In the data rows, the value 50 means zero.
Here are some points, one per row:
tensor([50., 37., 45., 31., 65., 42., 58., 48., 49., 59., 58., 44., 49., 46., 50., 36., 70., 62., 42., 69., 52., 54., 53., 44.])
tensor([38., 46., 50., 57., 56., 49., 57., 58., 43., 51., 50., 48., 45., 48., 41., 54., 48., 56., 60., 56., 55., 39., 52., 43.])
tensor([66., 51., 49., 62., 51., 39., 53., 49., 52., 63., 35., 41., 51., 62., 48., 56., 47., 46., 55., 45., 70., 34., 47., 39.])
tensor([25., 64., 55., 60., 69., 56., 48., 39., 53., 52., 54., 69., 42., 44., 61., 39., 48., 44., 61., 36., 38., 54., 44., 55.])
tensor([65., 41., 75., 60., 42., 24., 56., 46., 65., 53., 53., 48., 55., 48., 40., 46., 77., 30., 35., 43., 49., 48., 70., 46.])
tensor([58., 58., 53., 48., 43., 55., 43., 36., 25., 34., 41., 52., 50., 53., 68., 58., 60., 42., 67., 44., 61., 44., 58., 64.])
tensor([47., 51., 78., 49., 55., 50., 63., 44., 45., 42., 36., 50., 36., 67., 44., 35., 31., 64., 51., 38., 55., 63., 63., 44.])
tensor([48., 47., 43., 39., 53., 62., 63., 43., 65., 54., 50., 61., 46., 49., 49., 51., 34., 53., 40., 69., 41., 41., 57., 50.])
tensor([70., 49., 35., 63., 64., 43., 44., 34., 45., 53., 43., 48., 28., 53., 37., 46., 55., 49., 63., 49., 28., 56., 63., 77.])
tensor([51., 72., 63., 57., 50., 63., 42., 55., 40., 48., 56., 33., 51., 58., 20., 57., 60., 53., 39., 41., 33., 40., 50., 61.])
tensor([57., 51., 56., 36., 50., 47., 47., 31., 63., 44., 62., 62., 38., 65., 61., 52., 54., 46., 40., 47., 52., 40., 45., 62.])
tensor([70., 63., 53., 49., 32., 38., 37., 63., 70., 47., 22., 26., 50., 65., 60., 46., 52., 49., 66., 66., 45., 37., 40., 53.])
tensor([60., 52., 50., 47., 61., 56., 36., 49., 42., 42., 59., 54., 49., 57., 46., 36., 61., 43., 60., 33., 63., 46., 53., 43.])
tensor([52., 56., 48., 46., 55., 52., 42., 37., 46., 50., 53., 57., 43., 72., 56., 42., 57., 43., 42., 39., 71., 36., 46., 54.])
tensor([57., 20., 65., 54., 42., 83., 55., 57., 41., 59., 52., 54., 54., 36., 34., 56., 63., 43., 43., 37., 45., 48., 39., 60.])
tensor([19., 50., 45., 38., 61., 50., 38., 73., 49., 40., 55., 63., 60., 73., 49., 43., 46., 37., 54., 68., 19., 69., 48., 63.])
tensor([59., 66., 46., 56., 49., 34., 55., 49., 47., 31., 60., 41., 38., 45., 51., 56., 60., 55., 38., 57., 35., 59., 61., 46.])
tensor([44., 46., 44., 60., 50., 61., 41., 46., 51., 61., 50., 52., 32., 34., 53., 47., 38., 57., 45., 56., 56., 63., 52., 65.])
tensor([53., 51., 42., 45., 43., 45., 53., 52., 57., 51., 47., 49., 52., 48., 46., 63., 46., 48., 55., 53., 39., 61., 60., 42.])
tensor([35., 57., 79., 45., 43., 58., 53., 63., 68., 55., 33., 51., 24., 37., 59., 57., 58., 35., 69., 61., 46., 40., 42., 31.])
tensor([55., 48., 55., 61., 60., 68., 42., 54., 69., 40., 32., 32., 58., 38., 63., 43., 46., 36., 61., 47., 40., 60., 39., 50.])
tensor([45., 51., 45., 52., 39., 43., 59., 51., 51., 61., 38., 47., 40., 59., 56., 61., 45., 40., 48., 55., 54., 57., 45., 52.])
tensor([65., 41., 51., 36., 42., 42., 21., 52., 42., 47., 39., 67., 62., 50., 44., 44., 65., 41., 49., 62., 60., 78., 36., 63.])
tensor([57., 60., 39., 59., 41., 40., 58., 64., 59., 57., 50., 57., 68., 42., 35., 34., 42., 40., 52., 50., 41., 56., 60., 38.])
tensor([43., 46., 47., 23., 43., 65., 52., 49., 27., 65., 47., 48., 55., 43., 59., 53., 59., 65., 80., 43., 42., 38., 58., 50.])
tensor([52., 38., 41., 58., 56., 52., 51., 40., 53., 22., 52., 43., 43., 50., 44., 39., 53., 62., 50., 57., 61., 49., 75., 54.])
tensor([48., 43., 44., 49., 62., 58., 56., 39., 39., 40., 41., 67., 39., 50., 50., 66., 61., 50., 41., 52., 48., 58., 49., 42.])
tensor([49., 81., 47., 36., 45., 33., 57., 58., 40., 50., 60., 52., 45., 51., 78., 64., 31., 52., 38., 32., 37., 60., 59., 44.])
tensor([47., 43., 40., 59., 38., 40., 51., 63., 51., 62., 50., 52., 36., 38., 49., 52., 45., 45., 52., 52., 50., 54., 52., 79.])
tensor([38., 55., 54., 55., 42., 38., 50., 40., 43., 59., 60., 56., 47., 55., 60., 58., 33., 54., 44., 57., 60., 39., 52., 50.])
tensor([52., 61., 54., 36., 66., 42., 32., 57., 59., 50., 45., 44., 57., 50., 38., 44., 52., 38., 64., 42., 70., 74., 36., 36.])
tensor([54., 75., 62., 57., 27., 61., 54., 38., 45., 56., 52., 55., 50., 44., 30., 54., 60., 50., 33., 49., 52., 50., 33., 64.])
tensor([39., 49., 47., 42., 70., 58., 57., 44., 54., 43., 61., 39., 52., 48., 51., 44., 62., 36., 61., 52., 47., 47., 40., 55.])
tensor([51., 45., 47., 67., 29., 44., 32., 47., 43., 59., 75., 61., 43., 38., 57., 52., 57., 56., 45., 73., 57., 37., 45., 43.])
tensor([53., 31., 40., 61., 63., 72., 59., 31., 53., 54., 48., 25., 58., 52., 62., 63., 37., 42., 41., 60., 58., 41., 54., 43.])
tensor([39., 42., 19., 58., 48., 39., 49., 48., 51., 64., 31., 55., 84., 60., 48., 54., 50., 47., 38., 38., 56., 55., 50., 75.])
tensor([34., 63., 48., 60., 36., 70., 49., 62., 45., 34., 29., 66., 67., 37., 55., 39., 61., 52., 34., 43., 56., 40., 70., 50.])
tensor([55., 47., 43., 60., 52., 56., 52., 56., 49., 47., 51., 40., 54., 56., 54., 66., 39., 47., 46., 61., 33., 55., 45., 39.])
tensor([49., 56., 42., 53., 66., 56., 56., 42., 51., 38., 41., 49., 48., 41., 36., 61., 46., 47., 55., 47., 63., 55., 64., 41.])
tensor([52., 44., 53., 48., 62., 55., 36., 60., 31., 53., 64., 56., 46., 50., 43., 48., 43., 36., 52., 56., 65., 61., 49., 40.])
tensor([47., 56., 42., 58., 56., 43., 47., 58., 42., 53., 55., 53., 47., 46., 35., 52., 44., 61., 65., 41., 47., 45., 56., 52.])
tensor([46., 46., 63., 51., 48., 65., 31., 37., 55., 46., 58., 47., 68., 53., 64., 58., 41., 36., 52., 49., 38., 51., 48., 49.])
tensor([35., 52., 46., 54., 47., 47., 58., 63., 49., 54., 46., 44., 40., 58., 42., 63., 40., 36., 51., 45., 62., 53., 56., 58.])
tensor([62., 36., 79., 50., 61., 33., 51., 48., 35., 43., 46., 48., 73., 40., 40., 43., 36., 59., 50., 59., 44., 40., 56., 65.])
tensor([55., 51., 44., 57., 47., 42., 52., 47., 52., 50., 36., 55., 42., 41., 55., 25., 47., 60., 55., 47., 54., 66., 65., 52.])
tensor([55., 50., 43., 50., 71., 49., 51., 55., 33., 67., 35., 57., 52., 45., 48., 44., 51., 58., 59., 53., 49., 41., 47., 39.])
tensor([59., 58., 49., 39., 60., 46., 42., 35., 61., 51., 52., 66., 54., 25., 53., 68., 32., 39., 57., 44., 64., 41., 48., 52.])
tensor([54., 55., 44., 58., 35., 55., 56., 51., 52., 63., 53., 65., 48., 46., 50., 53., 40., 45., 43., 38., 52., 56., 49., 38.])
tensor([41., 45., 40., 46., 56., 42., 52., 47., 50., 49., 42., 49., 58., 55., 50., 55., 60., 64., 43., 57., 52., 50., 57., 41.])
tensor([59., 44., 42., 27., 46., 50., 76., 54., 49., 33., 63., 50., 52., 41., 56., 40., 48., 36., 41., 55., 65., 68., 37., 64.])
tensor([60., 49., 54., 53., 57., 43., 38., 51., 49., 69., 64., 55., 43., 45., 52., 46., 36., 52., 40., 56., 38., 64., 32., 54.])
tensor([41., 36., 54., 50., 46., 45., 53., 59., 56., 54., 50., 51., 49., 42., 55., 44., 53., 67., 47., 57., 47., 52., 51., 40.])
tensor([48., 49., 40., 53., 61., 46., 55., 48., 73., 49., 62., 55., 50., 49., 45., 52., 54., 39., 36., 40., 44., 54., 57., 36.])
tensor([59., 51., 42., 21., 53., 54., 19., 56., 65., 58., 49., 45., 43., 41., 50., 67., 41., 72., 51., 47., 59., 51., 56., 51.])
tensor([56., 62., 60., 43., 70., 55., 51., 53., 32., 51., 39., 37., 56., 39., 80., 53., 65., 46., 17., 39., 41., 46., 51., 53.])
tensor([54., 39., 50., 64., 49., 53., 60., 51., 55., 68., 58., 38., 46., 52., 69., 14., 48., 78., 41., 38., 54., 58., 20., 42.])
tensor([64., 54., 42., 35., 63., 49., 67., 66., 48., 63., 66., 29., 45., 42., 41., 49., 58., 41., 46., 48., 43., 53., 50., 37.])
tensor([49., 35., 49., 43., 48., 47., 69., 47., 45., 53., 47., 62., 41., 72., 47., 60., 50., 61., 60., 38., 32., 47., 45., 48.])
tensor([63., 53., 46., 61., 46., 51., 61., 64., 45., 25., 49., 38., 71., 58., 45., 56., 25., 67., 50., 53., 48., 54., 26., 55.])
tensor([37., 37., 59., 50., 46., 44., 39., 59., 45., 43., 48., 32., 44., 65., 53., 58., 54., 44., 43., 64., 71., 65., 56., 42.])
tensor([62., 47., 67., 57., 45., 42., 46., 53., 36., 49., 59., 46., 48., 33., 48., 49., 33., 60., 66., 42., 47., 58., 59., 44.])
tensor([56., 49., 47., 70., 40., 61., 70., 40., 37., 38., 51., 60., 49., 67., 50., 38., 40., 20., 62., 66., 52., 52., 36., 45.])
tensor([49., 40., 40., 72., 47., 58., 21., 69., 55., 55., 57., 47., 51., 66., 52., 57., 50., 59., 45., 32., 45., 29., 60., 46.])
tensor([40., 69., 68., 44., 41., 65., 46., 42., 52., 55., 40., 51., 68., 39., 24., 47., 56., 57., 37., 73., 42., 48., 47., 48.])
tensor([62., 45., 47., 50., 40., 58., 62., 61., 59., 35., 42., 64., 42., 38., 53., 31., 40., 47., 45., 59., 55., 46., 68., 44.])
tensor([46., 51., 45., 31., 55., 40., 67., 51., 57., 62., 45., 54., 52., 54., 31., 52., 42., 56., 50., 68., 55., 27., 51., 59.])
tensor([60., 67., 45., 38., 58., 48., 54., 39., 65., 49., 47., 58., 58., 61., 45., 40., 42., 51., 52., 36., 60., 34., 40., 49.])
tensor([43., 40., 47., 60., 53., 45., 52., 62., 47., 58., 62., 45., 60., 48., 46., 57., 57., 47., 45., 40., 51., 50., 55., 34.])
tensor([42., 57., 44., 58., 41., 36., 60., 58., 22., 66., 35., 37., 48., 44., 70., 49., 71., 38., 60., 59., 47., 46., 53., 54.])
tensor([22., 61., 53., 67., 67., 43., 48., 52., 65., 44., 66., 39., 41., 36., 47., 33., 57., 51., 57., 47., 54., 33., 43., 70.])
tensor([41., 52., 49., 41., 33., 54., 50., 47., 68., 44., 74., 23., 55., 36., 58., 54., 45., 42., 58., 44., 57., 46., 61., 70.])
tensor([37., 54., 49., 42., 35., 44., 49., 28., 54., 48., 71., 41., 68., 60., 52., 39., 64., 49., 67., 55., 57., 46., 39., 46.])
tensor([35., 43., 60., 60., 58., 42., 58., 58., 49., 26., 46., 55., 40., 54., 46., 65., 51., 66., 49., 49., 64., 49., 24., 55.])
tensor([54., 41., 46., 54., 42., 59., 39., 43., 52., 44., 46., 40., 38., 62., 53., 62., 48., 61., 44., 61., 46., 61., 58., 47.])
tensor([52., 43., 69., 36., 44., 57., 38., 44., 48., 60., 65., 55., 53., 82., 52., 28., 39., 41., 50., 44., 35., 45., 71., 43.])
tensor([56., 58., 39., 56., 50., 50., 48., 26., 52., 63., 50., 42., 42., 59., 38., 51., 57., 58., 50., 59., 42., 58., 50., 45.])
tensor([40., 34., 44., 47., 27., 47., 61., 56., 52., 52., 59., 56., 55., 49., 41., 59., 52., 48., 67., 34., 57., 60., 61., 42.])
tensor([61., 61., 37., 50., 44., 60., 49., 35., 51., 44., 55., 54., 69., 35., 64., 42., 58., 56., 67., 46., 35., 44., 44., 42.])
tensor([38., 42., 61., 39., 32., 52., 56., 42., 72., 45., 33., 48., 55., 47., 60., 52., 65., 63., 59., 36., 34., 57., 49., 61.])
tensor([59., 55., 36., 39., 50., 58., 41., 75., 41., 33., 61., 63., 42., 52., 57., 39., 52., 50., 49., 76., 51., 25., 49., 43.])
tensor([33., 51., 56., 60., 60., 38., 40., 37., 57., 60., 33., 65., 58., 51., 59., 48., 43., 52., 37., 60., 54., 51., 55., 34.])
tensor([51., 49., 48., 61., 49., 34., 49., 46., 50., 20., 61., 63., 54., 47., 48., 71., 67., 71., 54., 42., 46., 54., 28., 35.])
tensor([59., 40., 53., 52., 51., 50., 56., 41., 55., 61., 43., 61., 37., 45., 42., 68., 54., 47., 55., 51., 42., 52., 41., 43.])
tensor([65., 44., 47., 41., 50., 57., 46., 79., 65., 44., 44., 63., 37., 63., 51., 47., 60., 45., 40., 29., 54., 34., 37., 61.])
tensor([51., 32., 75., 44., 61., 30., 54., 50., 42., 54., 50., 50., 68., 41., 56., 59., 37., 46., 41., 46., 48., 36., 54., 70.])
tensor([37., 72., 50., 38., 36., 71., 55., 49., 35., 61., 46., 31., 47., 58., 37., 49., 47., 65., 36., 46., 68., 68., 51., 51.])
Along one direction, these points spread out more than along any other. Take the direction at right angles to it along which they spread out most. Go by this last direction. How far along it is each point below, from 0 to 99? 50 is the average, and the first point above lies past it. One standard deviation of the points above along it is 16.
tensor([52., 38., 41., 58., 56., 52., 51., 40., 53., 22., 52., 43., 43., 50., 44., 39., 53., 62., 50., 57., 61., 49., 75., 54.]) ~ 62
tensor([37., 37., 59., 50., 46., 44., 39., 59., 45., 43., 48., 32., 44., 65., 53., 58., 54., 44., 43., 64., 71., 65., 56., 42.]) ~ 55
tensor([49., 81., 47., 36., 45., 33., 57., 58., 40., 50., 60., 52., 45., 51., 78., 64., 31., 52., 38., 32., 37., 60., 59., 44.]) ~ 46
tensor([48., 49., 40., 53., 61., 46., 55., 48., 73., 49., 62., 55., 50., 49., 45., 52., 54., 39., 36., 40., 44., 54., 57., 36.]) ~ 69
tensor([52., 56., 48., 46., 55., 52., 42., 37., 46., 50., 53., 57., 43., 72., 56., 42., 57., 43., 42., 39., 71., 36., 46., 54.]) ~ 77
tensor([52., 44., 53., 48., 62., 55., 36., 60., 31., 53., 64., 56., 46., 50., 43., 48., 43., 36., 52., 56., 65., 61., 49., 40.]) ~ 77
tensor([39., 49., 47., 42., 70., 58., 57., 44., 54., 43., 61., 39., 52., 48., 51., 44., 62., 36., 61., 52., 47., 47., 40., 55.]) ~ 67
tensor([43., 40., 47., 60., 53., 45., 52., 62., 47., 58., 62., 45., 60., 48., 46., 57., 57., 47., 45., 40., 51., 50., 55., 34.]) ~ 45
tensor([53., 31., 40., 61., 63., 72., 59., 31., 53., 54., 48., 25., 58., 52., 62., 63., 37., 42., 41., 60., 58., 41., 54., 43.]) ~ 47
tensor([59., 55., 36., 39., 50., 58., 41., 75., 41., 33., 61., 63., 42., 52., 57., 39., 52., 50., 49., 76., 51., 25., 49., 43.]) ~ 82
tensor([59., 66., 46., 56., 49., 34., 55., 49., 47., 31., 60., 41., 38., 45., 51., 56., 60., 55., 38., 57., 35., 59., 61., 46.]) ~ 47
tensor([41., 36., 54., 50., 46., 45., 53., 59., 56., 54., 50., 51., 49., 42., 55., 44., 53., 67., 47., 57., 47., 52., 51., 40.]) ~ 44
tensor([54., 39., 50., 64., 49., 53., 60., 51., 55., 68., 58., 38., 46., 52., 69., 14., 48., 78., 41., 38., 54., 58., 20., 42.]) ~ 60
tensor([34., 63., 48., 60., 36., 70., 49., 62., 45., 34., 29., 66., 67., 37., 55., 39., 61., 52., 34., 43., 56., 40., 70., 50.]) ~ 14
tensor([38., 42., 61., 39., 32., 52., 56., 42., 72., 45., 33., 48., 55., 47., 60., 52., 65., 63., 59., 36., 34., 57., 49., 61.]) ~ 20
tensor([50., 37., 45., 31., 65., 42., 58., 48., 49., 59., 58., 44., 49., 46., 50., 36., 70., 62., 42., 69., 52., 54., 53., 44.]) ~ 63
